One turning vector, and how many ticks it has turned
The counts run from 0 to 273.
[-27  27   5 -17  -6  -3   6   2   0 -28  -8   0  -9   4  -1  32   7  -5
  -8 -27 -28  -5   7  25  20   3 -21  14   8   1 -14  -2  -1   6 -14  -4
 -21   0   1  12  23   5  37 -12  -2  23 -23  12  15  11 -21  -2  14  36
 -10  20  -6   0  13 -17  13 -16  -3  39  21  14  -2  14  25  20  -6   2
  -4  17  16   9   2] : 228
[ -7   3  23  -5  -4  -2   3   5  -1  -8  -7  10  11  13  10 -27 -25  24
  -1   9  11 -14  -8 -27   8  -9  15  -4 -13  -4  29 -14  19  18 -12   6
  43  -3  27   6 -27  26   2  13  11 -20   2  -9  14   2  20  -1  20 -18
   8  15 -15 -11 -27  29 -11  -8   7 -37   7  11 -20  -7 -18  -1   3 -12
   0 -22 -14 -16  13] : 123
[  4 -13  27   1  11 -47  -8 -13 -20  -3 -27   1   9  -8   6 -25 -26 -19
  -7  -9  13  20   6  22 -14  -4  -8  19  -1  -2  11  -2   5 -18 -20   2
   7  -5 -36   5  13 -14 -14   2  14  17  18   2  -4 -17 -16  18   2 -14
  13 -12 -18  22  17   1  -3  11 -18  -7 -18 -11  20  20  -8 -12 -19   7
  -3  22  11 -14 -17] : 134
[-11  14   1  15  -9  37  20  20   3 -10  26  -2   5 -17 -32  33  14   6
 -22  -4   8  -5  16  11   6   9  -4 -15  17  -2  -2  -7  19   1   1   2
   4  -6  28   1  22   3   8 -14 -22 -19 -16  31 -16   0  -1 -17 -19  24
 -21 -19  20 -29 -13   9  26  17   0  -4   3  16 -12   1  13  11   6   1
   3  -6 -28  14   3] : 126
[ 20   4  -4  27  18  -2  -8 -17  16  23  -4   9  -3  -6 -16 -34  -6 -11
  13  21  10 -14 -21   3 -16 -13   2 -21   2  -4  13   7  -3 -14  14   6
  24  11   7   7  19   0  -3  -8   4 -29  -8  -5 -31  -8  19   9   9 -15
  -8 -15  -1 -25  19   2  -1  18   5 -13  -5  -9   4  18 -19 -10   2  -5
 -16  -3 -38 -12  -6] : 11
[-15  -3  33 -10   6 -37  -2  12 -38 -23 -19 -25  11 -10  17  -5   2 -22
 -22 -16  28  29  27  -6   2  -5 -21   7   6  -8  -2  -2  15   0 -21  -6
 -25 -30 -33  -4  13  -9   2   4 -11  11  13   8  24   7  -9  -5  12  -2
  -6   0 -11  16  13   7 -11  -5 -19  -7  15   8   7  12  13 -10 -16  11
  14  11  25   2 -18] : 263
[-14  25  -7 -10   4  15  -2   5  -1   0   2   4 -26  28   2  11  23   4
   4 -20 -18 -17  14   9   5 -12 -18  -9  11   1 -28  15 -14   6  16  -5
 -16  -1   1 -10  19  -1  15   9 -17  17 -29   7 -14   4  -9  -9  -6  21
  -1  18   5 -24  24 -20   1 -22   5   7  25  -5  12  27  13  23   7   4
  -9   8  24   8 -19] : 146
[  9  15  16  11  18 -18  -6   6  -5  12  13   9  26   0  -9 -21 -16  -2
   6  -7  24  11  15  17  13 -10  16  -1  18  -2   4 -12  -1 -12   4  34
  20   3  15  17   0   5  -1   6 -12 -25  17  20   9 -17  18  -1   0 -17
   0  -9 -15   1   4   4   7  16  -9   7  37  13   7   7 -17   0   2  -7
 -16   2 -35  -2 -21] : 257
[  6  17  -8  18 -10  28  21  -3  28   0  17  27   5 -13 -20  29 -12  15
   5 -15 -22 -17 -11  24  11   5   1   9   8   7   3  -7  -1  -5   9  10
  14  18  32  23  14   4   1 -19   1 -15  -1  14 -15  -9  -3 -10 -14  22
  -5 -16  15  -1 -15   3  22  13   0  37  15  13  -5 -15   7  16   1  -8
 -19  -3 -27   9  12] : 29
[ -6  -1  16  11  -2  -4   3   8   1  -4   3 -14  25 -10  -9 -26 -11  14
 -16  12  45  10  12 -21  -1   9   7  -4  -5 -13  17 -15  25   3  -4   8
  28 -18  10  -1 -17   5  -4   1  -5 -29  24   1   0   1  23 -13  10 -16
  -3 -10  -6 -13 -19  32   6  11  -4 -39   4   3 -18   1 -20 -21   3   1
   9 -19 -26  -7   2] : 26
[  6  12  -6  -2   2  10   6  24 -21 -10  24  -8   6 -12  -7  42   4   7
  -3 -14   5  15  13  17  15   9  -8   4   6   7 -13  -1 -13  -1  -2  18
 -12  -5  10  10  14   0 -12 -11 -18 -14  13  19  21  -9  -8 -15 -17  26
 -11 -16   5  15  -9 -14  13  16 -13  43  19  13   5 -14  13  22  -9   1
  -9  13   5  23  -7] : 162
[  0  -2  11 -33  -1   4   1   5  -1 -13  -3  26  -7  18  11  14  -3  28
   4 -15 -27  -4  29  14   3  -5  -9  23  10  17 -24  -1 -21  10  -5  -8
 -16  21  -6   1 -21   8 -21  35   3  30   7  -1  -6 -14 -28   4 -25  -4
  18  21  -8   8   0 -14 -14 -34   7  16 -13  -4  22 -12   4  14   3   8
   3  10  38 -17 -14] : 19
[ -4  -8  19   4 -14   0  -5  -4   7   2 -13  -9  -9  21   0 -45 -12  14
  10   2  -1 -29 -20 -17  17  -3  14 -16 -10 -19  22   1  -1  13  -1   7
  38  13  19 -12   0  10  -2  13  17 -27 -19 -10  -1  -1   0  -3   2  -8
  14 -18  -9 -21 -19  20  -5   6   0 -43  -7 -16   6  16 -24  -4  -1   3
  16 -13 -20 -16  17] : 205
[ -5   6  15  29   5  12  12   7   7   3  22  -5   8 -23 -27   9 -12  11
  -5  -6   5  24  11  19  16   8   2  -4   1  -4  16   5  -8  -5  19   9
  26  15  32  -9   0 -17 -10 -16  -4 -14  -9   6  -7  -9   6 -13 -20  19
 -17   2 -21 -13  -1  -5  21  45   2  13   2  -4   4  -7  -4  18   1   0
  -1  -9 -26  -3  14] : 30
[  4  11  -3  23  35 -11 -10   4   3  37   2  24   1  23  14 -19  -8 -12
  25   6   4  -4  -7   5   1 -18   9 -19   5   8  -4   1 -31 -11  25  18
   4   5  17  16  13  15  -5  -8 -19 -14   6  10   7  -9  24   6  11 -14
   2 -13 -17  -3  16 -20   5  10  -5  33  42   8   7  24  -4  13  -1 -15
 -17  17 -22   1 -18] : 47
[ 24 -14  -7  19  12  14  -1  -7  -1   5 -12 -15  -7 -15 -18  -7  -9 -18
  -6  11  23 -24 -21  -5 -30   0 -26 -15   3  -7  14   7  28 -17  -4  -8
   0 -18 -22  10  32  -3   9 -15   3 -17 -15   3 -21  -7  -3  10  17 -14
 -20 -40  24  -6  21  11  -7  11  -2 -15 -27  -8  -7   6   0 -28 -10  -3
   5   2 -17   4  -5] : 171
[ -8  -5  27  -5  14 -30  -5 -19  -7 -12 -14   9  -1   4   5  -1 -18   5
   8 -18 -24  13   6  28  -2  -6 -10  24 -17   2   7  -1 -13 -13 -19 -14
  20   8  -3  -6   1  -2  -4   5  22  37  -3 -19   0 -22 -21   8 -11  -7
  18  20 -28  10   0 -12   8   9  -1   8 -21 -20  28   3  -1  10 -16  10
   6   2  26 -16   9] : 133
[-21   8  19  -9  -6   4  14  16  -9 -23  -6   3 -10   6   3  28  -1  14
  13 -24 -29  20   8  13   9   6 -18  17 -18  -2 -12  -8 -11   7 -16 -10
  -2   6   4  -3  -2  -8  -1  -5  11  37 -14 -13  16 -11 -26  -1 -15  34
   4  31 -15   7 -15  -1  11  10  10  20 -16  -4   6   0  15  27 -11   5
   8   2  27  -2  14] : 132
[-19   1   5 -17  -8   2   3  10 -11 -19 -10 -11 -20   5   4  30  11  -3
 -10 -22 -21   5   4   7  11  -5 -25  15  -2   2 -17   4   0   9 -24 -25
 -20 -16  -8   3  12 -14  13 -11   2  36 -30   3   1  12 -29   8   3  31
  -1  21   4  15  11  -9   0 -10  -1  23   1  -3  -3  16  27  10 -14   0
   6  14  30   8   7] : 100
[ -6  19  11   8  23 -13   2  13 -14  -1  19 -10  12  -6  -1  14   4 -19
  -6 -17  12  27  12  12  12   1 -12   0  16  -1  -8  -2  -1 -17  -1  14
 -18 -20   2  19  29  -6   6  -8 -24  -8  11  24  18 -10  -4  -4  15  11
  -9 -19   5  17   5  -9   6  11 -22  41  34  17   4  13  17  14  -5  -3
 -12  28   2  12 -16] : 130
[ 29  -6 -16  12  -8  35   8 -11  21  -1  -9  17 -11   3  -4  -5 -22  16
  17   8 -25 -32 -31  -2 -23   5  -7   2 -15   5  11   3   6   2  -8 -14
   5  20   0  16  14  -1   2 -12  31 -15 -22 -10 -17  -8  -9   9  -6   4
  -4 -26  31   3  -9   8   6  -2  11  -7 -50  -4  -3  -9  -3  -4 -15  -2
   1  -4  -8   3  14] : 106
[  6  12 -24  11  21  36   3  25   8   4  29   4 -13   2 -17  30  24 -10
   5  -6  -1  16   7   5   4  -2 -12  -3   5  17 -16  11 -25  -3  24  -5
 -21  -5  10  -2   7 -13 -23  -5 -26 -16   0   9  -7  -9   5  -9 -17  26
 -15 -12  15 -10   9 -19   4  20  -4  37  18   0  -7  -9  12  24  11  -4
 -10   1 -14  12  -5] : 80
[ -7  19  17  18  26 -20  -7  19 -12  18  23  -6  17  -3   1   1  -6  -5
   3  -7  28  42  17   6  14   1   9  -6  -3  -9  18   0  -7  -9   8  15
   7 -11  23  -5  -9  -8  -7  -4 -24 -21  20  10  23  -2  15  -3   1   2
   0   2 -32   2  -6  -3  14  42 -11  22  37   8  -6   7  -9  20  -6  -4
  -4   2 -18   0  -5] : 226
[ 24  -9  -8  35  10  26  11   7   8  24  27  -8  -2  -4 -16  -3 -21  15
  15  10   7   6 -23  -3  20  14  20 -13 -14   1  13  -3 -15   4   7  11
  21   9  28  -6   9  -9 -22  -6   6 -43  14  -5  -1 -16  11  -7 -20   3
   8 -39  17   0 -28   5   6  40  -8  15  -7 -10   2 -23 -20   2  -9  -2
   8  -4 -24  13  16] : 271
[  2 -16   7   3 -21  26  13  18   5  -7   0 -28 -19 -11 -17  -1  -4  12
  -9   5  15  -8  -2 -13   9  10  -1 -21  -7  -8  16   0   6  14  -5 -15
  31   4   5 -19  -3  -9 -18  -2   6 -28 -14  -1 -22  -7  -1 -16 -19  11
  -1 -17  14 -19 -21  19  -3  17   3 -37 -43 -21  -6  -6  -7 -14   2   8
  27 -28  -3   0  27] : 204
[  1  13   8 -15  32 -25 -13 -16  -4   4 -23  26  -5  10  17 -16  -1  -7
  14  -2  -7  15  -8  13 -32 -18 -17  12 -20  10  -1   8 -14 -13  -3 -13
 -12  -1 -26  15  -8  13  -3   0  11  30  11  -9  -3   2   8  20  26 -21
  10  36 -13   3  36  -9  -9  -9   8  11  -3  -3  -3  22   1   6  -6 -10
 -13   7  13 -25 -16] : 247
[  8  -4  -5 -18   5  18  -4  13 -17   7  26  -9 -22   8   1  15  17  -9
  -2 -16   3  12  30   9   2   0  -5   1  15  16 -41  15 -32  -1  15   7
 -29  -9  -8  -2  13 -15 -27  16 -17  -2  14  20  -7 -17  -5 -14 -32  18
  -3 -28  15  11   1 -16  -6   0  -3  26   1  -4  18  -5  12  13   4   6
  -9  10  20  11 -18] : 244
[ -9  19  18  16  17 -44  -7  -3   1  10   3   8  30   8  -2 -21 -15   0
   5 -22   1  10  13  18  14 -14  18  -6  14  -1  -3 -10  -6 -12   3  30
   2   8  14  13  16   3  -4   1 -11  -9  11  19  19 -20   3   0   7  -1
  10 -18 -24  10   1  -5  13   5 -18  27  43  10  23  30  -2   9   0  -2
 -19  26   2  -3 -11] : 129
[  7  -5   0 -23   9  -2 -11   9  -9   0 -11  -4   0 -13   3 -20   9 -13
 -23   6  34   1  16 -17 -34  -4 -24  -1  12   2   3   5  26 -16 -18 -27
 -20 -26 -44   1  -1   5 -12  -1 -12   7  15   9 -12  11   6  -2  19 -22
 -13   7   9  -7  21   8 -16 -20 -17 -37  -9  -1 -11   6  12 -16  -2   3
   0  -9   8 -11 -24] : 217
[-14  -3  22   4  17 -48  -9 -23  -5   2 -24   2  10   0   9  -1 -15 -11
  -2 -28 -16  19  -4  28  -3 -19 -15  17  -8   0   5  -5  10 -18 -16  -5
   3   6 -16  12  11  -6   9 -10  15  35  -2   1   2  -9 -22   8  10   2
   9  15 -39   6  26  -5  11   1  -4  10   6  -3  19  30   9   6 -11  -1
  -5  24  17 -12 -18] : 165
[  1   2   5   2 -20  30  17   4  12  -9  -1  -3 -20  20   0 -17   2  24
   3   5 -11 -37   4 -24  19   3  14  -8  -8  -9   4   4   2  22   3   4
  24  15  26 -18  14  -7 -10   6   8 -33 -31 -11  -5 -14   1  -9 -13  10
  14 -28  15 -12 -30  17  -6  -9   5 -23 -12 -13  12 -15 -13   3  12   2
  18 -16  -1  -4  25] : 173
